[[ -5.6  -2.4 -34.6  36.1]
 [  6.5   7.3  31.8 -54.1]
 [ -6.2  -8.3   9.0   3.9]]	-8.3

[[-10.1 -12.9  39.2  59.5 -22.8]
 [-41.7 -36.7 -19.5  17.8  14.0]]	-19.5

[48.0 52.6 18.7 -8.2]	52.6

[ -8.7 -57.5  19.8 -45.5 -26.5 -36.0  54.2]	-26.5

[[-22.3   5.3  27.9  16.4  21.1 -22.6]
 [  8.2  30.1 -45.0  -5.5 -43.0  -6.0]]	-5.5

[[ 0.0 35.8  8.0 14.3 47.8]
 [ 6.9  0.0 11.5 34.7 49.2]]	11.5

[-43.7 -43.1 -30.6   6.2]	-43.1

[ -7.6 -16.3 -46.6  27.8]	-16.3

[  6.5   3.3  19.5  10.3 -21.7  48.7]	10.3

[[ -5.6  28.0  16.7   6.0]
 [  3.4  29.3  18.5 -51.4]]	29.3
---
[[  1.0  32.8  19.3  -4.7   8.6  54.5]
 [ 24.0 -24.1 -24.0 -12.2 -22.0  -5.6]
 [-48.6   6.1   8.8  22.8  -2.0  45.6]] Answer: 1.0

[[  6.6 -22.6  10.6 -24.5  16.2 -12.5  32.1]
 [ 16.2 -14.0  39.2  15.2  15.2  11.1   2.7]
 [ 19.1 -16.3 -24.0  13.3  42.7 -36.4 -14.2]] Answer: 6.6

[[-17.9  -2.3  11.9  12.5 -10.5  -3.9  43.4]
 [ -7.5  22.0  -4.8 -29.0   5.0   0.0 -16.2]
 [ 34.9  -7.0  35.2  19.0   3.0  -2.7 -29.4]] Answer: -17.9

[[-41.6   4.3 -46.5  16.5  50.2  27.5]
 [  9.3 -19.2 -21.1  -5.8   1.8   1.5]
 [-44.5  20.9  49.4  25.2  21.4   8.4]] Answer: -41.6

[[-11.4  -1.5   9.2 -11.6  -5.7  13.6]
 [  0.2   8.8  12.4  -5.8   5.4  14.4]
 [ 52.7 -41.6  15.5 -14.8 -45.6   9.6]] Answer: -11.4

[[-19.5  16.3  -5.7  -6.8 -35.8   9.5]
 [ 33.8  -1.5 -46.9 -14.3  13.9 -43.9]
 [-14.1  12.5 -14.4 -34.7   5.8 -33.6]] Answer: -19.5

[[ 23.0 -12.4 -18.4  30.7]
 [-16.0  11.2 -17.9  -0.1]
 [-11.9 -27.9  46.1 -25.4]] Answer: 23.0

[[  6.3 -46.5 -10.3 -17.0 -42.8  -2.2]
 [ 17.7 -16.6 -12.1  -7.3 -19.3  -9.8]
 [-12.3  -8.3 -43.4  -6.3 -24.9  42.7]] Answer: 6.3

[[ -1.1  52.4 -28.0  47.0 -19.3  18.6  22.9]
 [ 12.1 -40.6  21.2 -28.1  -7.2 -13.0 -40.2]
 [-18.0  56.0 -26.8  30.3  22.0  -0.6 -14.0]] Answer: -1.1

[[  2.1  31.4  -1.3 -15.5   3.6]
 [ 15.3 -58.3  19.8  19.0  20.4]
 [ -3.2  26.9  46.1 -27.0 -49.3]] Answer: 2.1
---
[138 281 904 913 180 778] ⇒ 778

[[-320 -467 -860 -502]
 [-317  104  603   42]
 [-196 -410  138 -319]] ⇒ -319

[[ 21 135 218  95 100 181 171]
 [187  61 119 136  61 147 123]
 [124  93 152  48  52 179 194]] ⇒ 194

[ 283  541  349  552 -883   27  875] ⇒ 875

[1 8 3 6 5 5] ⇒ 5

[[ -2 -27  14  16]
 [-10 -11  -1   1]
 [ 11  45 -39  26]] ⇒ 26
---
[ 43.2  15.8 -27.0  39.7  12.6 -48.1] yields 43.2
[ 33.3  40.1  22.4 -26.7 -36.0  21.6  44.8] yields 33.3
[  2.4 -16.1 -49.2 -11.9 -24.9 -26.0] yields 2.4
[-25.8  51.0 -41.1  26.9 -43.7] yields -25.8
[-58.6  34.5 -35.7 -30.6] yields -58.6
[-33.7 -35.1  35.6  36.4 -21.1  57.2] yields -33.7
[  4.4 -51.9 -43.6  27.8  35.1  31.6  31.5] yields 4.4
---
array([[ 13.609,  13.609,  -1.788,  -4.359],
       [  6.079,   6.079,  -2.814, -16.037]])	13.609

array([[  34.08,   68.31,   66.53, -190.48, -233.92, -107.95, -108.35],
       [-221.10, -133.15,  -49.03, -117.37,  -69.67,  160.67, -133.31],
       [-176.81,   37.35, -157.06,   68.96, -156.72,   45.10,  -53.58]])	-69.67

array([[ 1.957, -0.266,  1.010, -2.146,  0.636, -0.234],
       [ 0.898,  0.042,  2.087,  0.783, -0.010,  0.153],
       [-1.150,  0.656, -0.455, -1.102,  1.278, -1.203]])	0.783

array([[-0.13,  0.07,  0.07, -0.15,  0.14,  0.07],
       [-0.11,  0.14,  0.12, -0.10,  0.05,  0.15]])	-0.15

array([[-0.2, -0.6,  0.5, -1.0, -1.1],
       [ 1.5, -2.1,  0.9,  2.1, -0.4]])	0.5

array([[ -2.90,   2.13, -10.51,  -6.60, -11.14,   5.27, -12.08],
       [-13.88, -22.04,  13.70,  -2.70,  16.77,   1.27,  18.93],
       [ -8.89, -10.28, -13.08, -17.36, -20.32,  -8.23, -22.18]])	16.77
---
116.317	-47.242	-93.485	47.019 | -47.242
-0.11	0.04	0.06	0.05	0.01	0.12 | 0.04
0.18	0.10	-0.13	0.13	0.07	0.15	0.05 | 0.10
61.24	154.69	-113.76	-108.97 | 154.69
-16.37	-74.85	-157.59	108.93	145.96	53.24 | -74.85
0.128	0.143	-0.013	0.131	-0.204	-0.018	-0.049 | 0.143
0.946	11.812	-13.332	6.196	-17.778 | 11.812
